One turn moves each row of this set onto another row. After a few examples, where does it send each row asked below?
rusek: [-4,7,-6,26,-8,0,2,6,-1,10,-20,-13,-19,-7]
meno: [-10,-10,-4,9,-7,1,-1,-8,0,17,-21,-3,-2,5]
Denu: [6,-3,-9,5,6,0,8,-1,0,13,-5,-10,1,7]
lefi: [-16,-12,-9,11,-5,2,6,-5,-1,13,-18,-6,-6,6]
tata: [-13,-1,2,-2,-3,0,2,6,5,9,-24,-9,5,-15]
Sas: [-11,6,-8,28,-16,3,8,-2,-2,-1,-15,-19,6,-6]
pano: [-7,-3,4,12,1,-14,9,18,-8,13,-11,-5,-10,-11]
Ziv: [4,1,-1,17,-11,2,-7,-3,-6,-2,-25,-10,-7,-1]
guzi: [-15,13,-7,12,-9,-3,20,0,3,8,-7,0,3,6]
Laned: [-16,9,-11,18,-6,-1,23,0,2,8,-4,-2,-3,1]
vati: [-9,1,8,5,-10,-6,1,5,2,2,-24,-10,13,-15]
Kefar: [-5,11,1,10,-1,-16,15,8,18,-1,-20,-12,-1,-7]
tukik: [-1,14,-1,11,-1,-14,14,2,20,4,-15,-13,5,-4]
Bota: [-8,0,-5,24,-4,-1,-1,6,6,10,-20,-8,-19,-10]
vesik: [-1,7,-5,32,-10,4,3,5,4,7,-20,-9,-13,-7]
Sil: [-13,-5,6,1,-4,-7,4,9,0,2,-26,-10,4,-15]
Lus: [1,-1,5,12,0,-15,9,15,-11,16,-11,-9,-2,-10]
Tenu: [2,11,2,13,-9,-4,-5,0,10,-8,-21,-7,1,0]
Zoge: [-1,14,2,8,-3,-17,9,7,16,5,-24,-11,-6,-1]
pivi: [-1,-3,-4,15,-7,-15,15,-2,-3,7,-18,-24,6,9]
Mor: [3,13,3,15,0,-13,10,10,18,4,-19,-6,-3,-2]
kagav: [7,3,-7,15,4,-9,8,10,2,5,-1,-19,3,3]
Zife: [-5,15,-3,19,-9,2,1,3,8,-5,-5,0,6,-1]
zim: [1,0,-2,10,-10,3,7,-4,-16,-3,-20,-16,6,-2]
kuz: [-7,-13,-9,13,-6,4,7,-5,1,12,-22,-13,2,10]
vus: [0,-9,0,13,-2,-15,13,11,-6,7,-17,-24,9,4]
Nari: [-5,-3,1,14,0,-8,10,16,-11,16,-5,0,0,-4]
Mura: [-13,-9,-12,11,-5,2,3,-4,5,15,-19,-14,-4,10]
kudi: [-9,9,-9,17,-5,1,19,-1,-2,15,-2,0,1,-1]
Dezev: [-8,8,-2,21,-15,5,12,3,-1,-5,-23,-17,9,-13]
mus: [-12,11,-6,17,-13,3,15,3,-5,-1,-18,-22,6,-12]
gos: [-7,-3,-4,11,-4,-18,19,5,-1,2,-17,-24,4,6]
Tafi: [-1,3,-2,26,-4,-3,-5,7,10,12,-17,-8,-13,-11]
gimem: [-16,5,-8,22,-14,1,15,-1,-1,-5,-19,-21,4,-7]
nuton: [-8,-5,4,4,-5,4,1,4,3,6,-28,-6,6,-14]
nitu: [-6,-4,-2,14,-6,-17,11,11,-3,4,-16,-28,4,6]
zan: [-10,0,2,13,-4,-10,6,18,-12,13,-7,-3,-3,-6]
Mik: [1,9,-2,19,0,-4,0,15,1,3,2,-5,1,-7]
Valo: [-7,11,-6,16,-5,-5,22,3,6,7,-5,1,6,6]
kur: [4,-3,1,-4,1,0,6,0,-9,7,-15,-10,7,-5]

vesik goes to Mor
nitu goes to Mura
Now these:
Lus goes to pivi
kagav goes to Denu
gimem goes to Bota

One turn moves each row of this set onto another row. After a few examples, where does it send each row asked below?
Nese: [3,3,2,4,5,5,6,2,-4,-3,-3,3,-10,0,0,-2,-3,4,3,20,-18,-2,-8,-4,-2,14,-5,3,-9,-5,-2,-1,5,3,-22,6,-3,7,5,-16,4,-7,-4,12,-8,-10,7,12,-5,16,-1,-15,-1,5,-12,-5,1,-12,-8,-2]
kizer: [-4,-5,-13,5,6,-5,-21,-4,-9,-12,-9,0,5,-6,5,-6,13,10,-5,10,10,-1,15,10,9,13,12,0,-4,1,7,-10,1,1,-5,-10,-11,-2,13,-7,3,4,12,2,-7,-3,12,17,-7,10,5,1,-3,1,3,-6,8,-15,1,11]
Midis: [-4,-4,5,5,-3,-16,1,-5,7,2,9,-7,6,7,2,1,8,-5,-7,16,-9,-12,7,0,4,6,3,1,-4,8,9,9,17,2,9,-1,9,11,-6,-7,13,-7,5,3,-17,-9,-5,0,2,-4,0,2,3,-16,-6,21,-10,6,-4,-3]
sel: [-6,-9,0,0,-7,-6,8,0,-3,3,8,1,7,9,0,-1,-3,-1,-11,16,-4,-11,6,5,0,10,8,2,-8,9,6,6,21,2,4,-5,17,11,-9,0,11,-1,8,-1,-13,-16,-3,1,3,-11,-11,3,8,-13,-3,22,-9,4,-4,2]
gumu: [-1,-5,-8,2,-1,1,0,9,-9,-6,-4,16,13,-4,3,12,7,-1,12,13,-1,-9,2,2,-4,9,7,2,4,-4,-10,10,1,10,-10,-9,6,-9,4,3,7,-5,8,0,4,5,0,11,-18,4,9,0,-16,-6,7,-9,-7,-19,4,7]
dade: [2,-8,-14,4,9,1,-13,-7,-4,-16,-2,1,-6,0,1,-8,9,4,-4,9,1,-2,12,10,8,16,7,7,-12,3,5,-12,-4,5,-2,-4,-19,1,11,-3,0,4,6,6,-15,1,14,8,-5,8,3,-3,8,2,1,-4,12,-9,-10,15]
geve: [-6,-7,-12,3,8,-2,-26,1,-6,-6,-5,10,9,0,8,-3,6,2,-7,7,2,-2,21,18,9,16,8,2,-7,-2,6,-6,2,0,2,0,-12,-5,7,-1,4,9,16,10,-12,-1,13,13,-7,3,0,3,2,-1,7,2,11,-7,4,10]
mado: [-10,1,-6,1,-2,-15,-5,-4,4,2,6,-4,-3,0,1,2,8,-7,-8,10,-7,-2,7,-8,-8,0,5,-2,3,-3,2,8,9,-6,16,-7,15,14,-8,-9,7,-4,14,-2,-12,-12,-3,-10,1,-4,-4,12,-2,-6,-8,16,-2,9,-3,3]
kov: [-9,0,-3,-5,-8,-24,2,-8,9,-3,3,6,-4,7,7,1,11,-6,-8,19,-5,-4,6,-8,-9,10,5,-5,1,7,2,1,15,3,8,-5,18,5,-3,-4,3,-11,10,-3,-16,-11,8,-8,0,4,-1,6,9,-12,-1,15,-13,3,-11,-6]
mizon: [5,1,-6,3,4,11,6,8,-4,1,4,3,-15,-1,-1,-3,7,5,12,22,-16,4,-6,-6,-9,8,0,3,-5,0,-3,-2,-8,6,-11,6,-5,-2,0,-5,4,-4,-6,10,-4,-8,2,17,-12,9,-2,-4,4,11,-15,-6,-6,-13,-7,3]
tunum: [-7,-2,2,8,1,-10,4,2,2,1,10,-2,11,8,5,3,0,-3,-14,10,-4,-15,1,3,2,10,3,9,-7,12,4,8,13,0,4,0,16,12,-4,-3,15,-2,5,1,-15,-8,-10,1,7,-5,-4,3,5,-13,-2,17,-9,6,4,-7]
piva: [-10,-10,-9,-3,-11,-14,6,-5,-5,-1,-2,9,-2,7,2,3,4,-1,-12,17,0,-4,9,2,-14,8,7,-4,-12,10,3,2,15,2,4,-7,25,5,-8,2,3,-10,11,-2,-13,-15,9,-4,5,1,-4,7,9,-9,0,18,-7,3,-8,-3]
donu: [-3,-1,-3,2,5,8,-3,10,-2,6,1,2,-5,-5,-2,-5,6,9,10,31,-7,7,-3,-7,0,14,-2,2,1,2,5,-1,4,4,-17,-2,-5,0,9,-6,9,-5,3,6,3,-13,5,19,-11,12,-6,-8,2,5,-19,-8,-2,-15,-2,6]
zizo: [-5,1,-5,-1,-7,-18,-2,-7,2,-4,-3,10,0,8,6,2,10,-2,-17,15,-4,-6,2,-6,-7,15,1,0,-10,15,2,1,12,1,5,-4,24,3,1,1,7,-7,15,-2,-17,-13,12,-7,6,5,-4,7,12,-11,-1,13,-12,-3,-10,-5]
motut: [-10,0,-6,2,3,-2,1,-3,-2,1,3,2,0,2,2,7,-3,-4,-13,12,-6,-3,12,-11,-18,5,5,4,-1,1,2,-2,7,-3,7,-15,21,13,-1,-3,4,-2,15,-3,-9,-12,1,-3,7,-7,-8,5,6,-12,-10,15,1,13,1,3]
Lafa: [3,-6,-5,11,14,1,0,5,-1,9,3,7,-8,4,0,-15,1,8,9,24,-8,1,-7,-7,-7,9,-2,4,-12,0,1,5,-1,2,-9,11,-6,6,4,-12,1,3,-8,0,-8,-13,4,13,-6,16,-3,-3,1,9,-16,-8,-2,-12,-7,0]
Musu: [3,4,-5,3,7,5,-1,9,0,2,-2,3,-16,7,6,-9,11,6,20,15,-7,7,-1,-1,-4,16,-8,6,-10,-2,3,-5,-6,0,-8,6,-2,-2,8,-16,1,4,-3,7,2,-9,4,18,-13,9,1,-9,3,-1,-13,-3,-3,-16,-6,7]
Voz: [0,-9,-8,4,14,-1,-14,3,-5,-10,-8,12,-4,3,8,-4,14,-1,11,5,4,-1,18,8,10,14,4,11,-11,0,8,-6,-4,1,-2,0,-12,-1,17,-10,-4,7,10,4,-8,3,11,6,-3,5,6,-6,2,-9,6,-4,12,-8,-1,14]
Pif: [6,-9,-13,6,11,-3,-20,-8,-5,-6,-4,3,0,0,-3,-5,4,2,-11,0,-2,3,19,6,13,9,9,5,-8,-6,0,-4,-1,0,-9,-2,-9,9,7,-4,6,8,8,11,-8,-6,14,3,4,7,7,-4,-1,0,3,-10,14,-12,-7,5]
Zokev: [6,0,-1,1,9,-1,-2,12,-6,-1,-8,22,-5,11,5,11,10,-7,18,9,-6,-10,8,1,-1,3,11,4,-5,-4,-3,8,-2,5,-6,-1,3,-12,5,-8,2,8,4,5,7,5,-5,8,-13,0,7,3,-8,-6,2,-12,-9,-19,2,11]
sises: [-10,-2,-9,2,-3,-3,0,0,-6,2,0,-3,-3,1,1,3,-2,2,-12,11,-4,-3,8,-2,-14,0,10,-1,-4,2,5,4,14,-2,7,-9,21,17,-9,-6,1,0,13,-3,-11,-17,1,-2,6,-3,-14,12,5,-8,-5,24,-3,5,-1,5]
rupa: [-5,2,-9,1,1,-13,-6,1,0,5,4,-2,-5,0,-3,7,1,-2,-14,4,-7,-2,-2,-12,-16,2,4,5,1,7,1,3,7,-6,8,-8,20,12,-4,-7,4,-4,17,-2,-8,-14,0,-8,7,-1,-9,7,2,-6,-12,16,0,8,3,6]
Zar: [-5,1,-3,1,5,6,-8,6,2,7,-4,7,-9,3,-1,-3,3,11,8,24,-12,8,-4,4,-6,21,-9,0,-8,1,6,-3,4,6,-11,7,-5,2,2,-7,4,-4,7,15,0,-15,14,18,-14,14,-3,-11,7,8,-19,3,-4,-9,-1,5]
Tamog: [4,3,-6,3,-3,2,4,0,-4,-6,-2,24,5,1,0,5,1,-4,-2,3,-14,-8,7,-4,-4,6,10,0,-1,-8,-16,6,-1,2,-16,-5,2,-10,3,-7,0,3,9,1,3,8,-3,3,-9,1,2,2,-13,-2,15,-9,-9,-19,-5,-2]
Peg: [-1,-3,-4,0,2,-3,-7,0,-4,-6,-8,11,-3,-5,5,12,-2,-8,10,11,-12,-12,-4,8,-8,5,10,11,4,2,-8,15,3,8,-18,-4,9,-14,-1,3,5,6,19,4,-1,6,-3,8,-18,0,10,3,-12,-1,8,0,-9,-19,3,6]
rolak: [-5,-2,1,6,0,-2,9,-5,-4,0,5,-2,12,7,5,2,1,3,-13,10,-4,-11,9,0,-3,11,0,3,-9,4,3,1,9,1,10,-5,21,16,-3,0,14,2,7,0,-15,-14,-4,8,3,-11,0,-2,8,-13,-5,19,-10,8,-2,-5]
rop: [5,-5,-6,4,6,6,-1,3,-7,-12,-3,19,3,4,1,11,7,-5,7,7,-9,-14,5,2,0,2,17,5,-2,-5,-9,9,-4,14,-6,-3,-3,-4,0,5,2,4,6,4,-3,11,-3,4,-13,0,8,8,-10,0,11,-8,-11,-17,1,12]
lis: [4,-14,-18,8,12,-10,-18,-7,-7,-6,-3,10,-1,0,-1,-15,3,7,-3,2,5,-8,11,4,0,12,14,1,-7,1,2,-3,-1,0,3,2,-15,-2,11,-10,-6,10,7,-3,-16,-2,12,4,2,7,8,-2,-3,-1,2,-4,10,-10,-3,10]
munaz: [-3,-3,-13,-2,12,-8,-17,-11,-2,-8,-4,4,-2,-14,3,-5,4,2,0,4,6,-8,12,19,8,13,9,7,-2,6,7,-3,0,2,-11,-4,-13,-4,7,-5,6,12,21,1,-9,-4,7,7,-6,7,3,0,11,4,8,2,12,-11,0,5]
nafo: [-4,1,0,-4,-4,-12,2,-11,-3,-2,-4,13,1,13,2,6,6,-1,-17,18,-4,-8,10,-8,-12,10,4,-4,-13,10,6,-5,12,3,3,-14,25,8,-1,-1,7,-4,13,-4,-13,-13,8,1,4,-2,0,4,12,-10,-7,13,-15,3,-7,-2]
vibud: [8,-9,-7,7,5,-1,-2,5,-7,-2,-5,24,5,7,3,2,-1,-3,8,14,-11,-17,-2,-6,-10,4,8,3,-6,-3,-12,18,4,7,-4,1,2,-10,4,-2,-2,4,2,-4,-8,7,0,3,-12,4,8,5,-17,-7,6,-8,-10,-20,-6,8]
tokel: [3,0,-1,0,7,-1,-4,1,0,7,0,1,-8,-7,5,-7,6,1,12,24,-14,5,-7,2,-3,11,-9,10,-7,6,6,3,-4,4,-23,5,2,0,-3,-3,11,0,11,6,-5,-16,7,18,-17,14,-6,-1,7,10,-11,1,2,-13,-5,-1]
Zek: [-2,3,-8,-4,3,2,-3,10,-2,1,-5,23,9,5,4,17,-3,-4,8,11,-8,-10,2,7,-13,6,5,0,1,-5,-9,8,4,7,-8,-6,3,-11,-4,-3,1,-1,8,5,7,8,-4,10,-22,4,1,6,-10,-1,6,-2,-8,-13,6,8]

Peg goes to munaz
motut goes to rolak
Now these:
Musu goes to Zokev
vibud goes to lis
zizo goes to rupa
piva goes to sises
Nese goes to Tamog
kizer goes to donu
rop goes to dade
kov goes to mado
geve goes to Zar

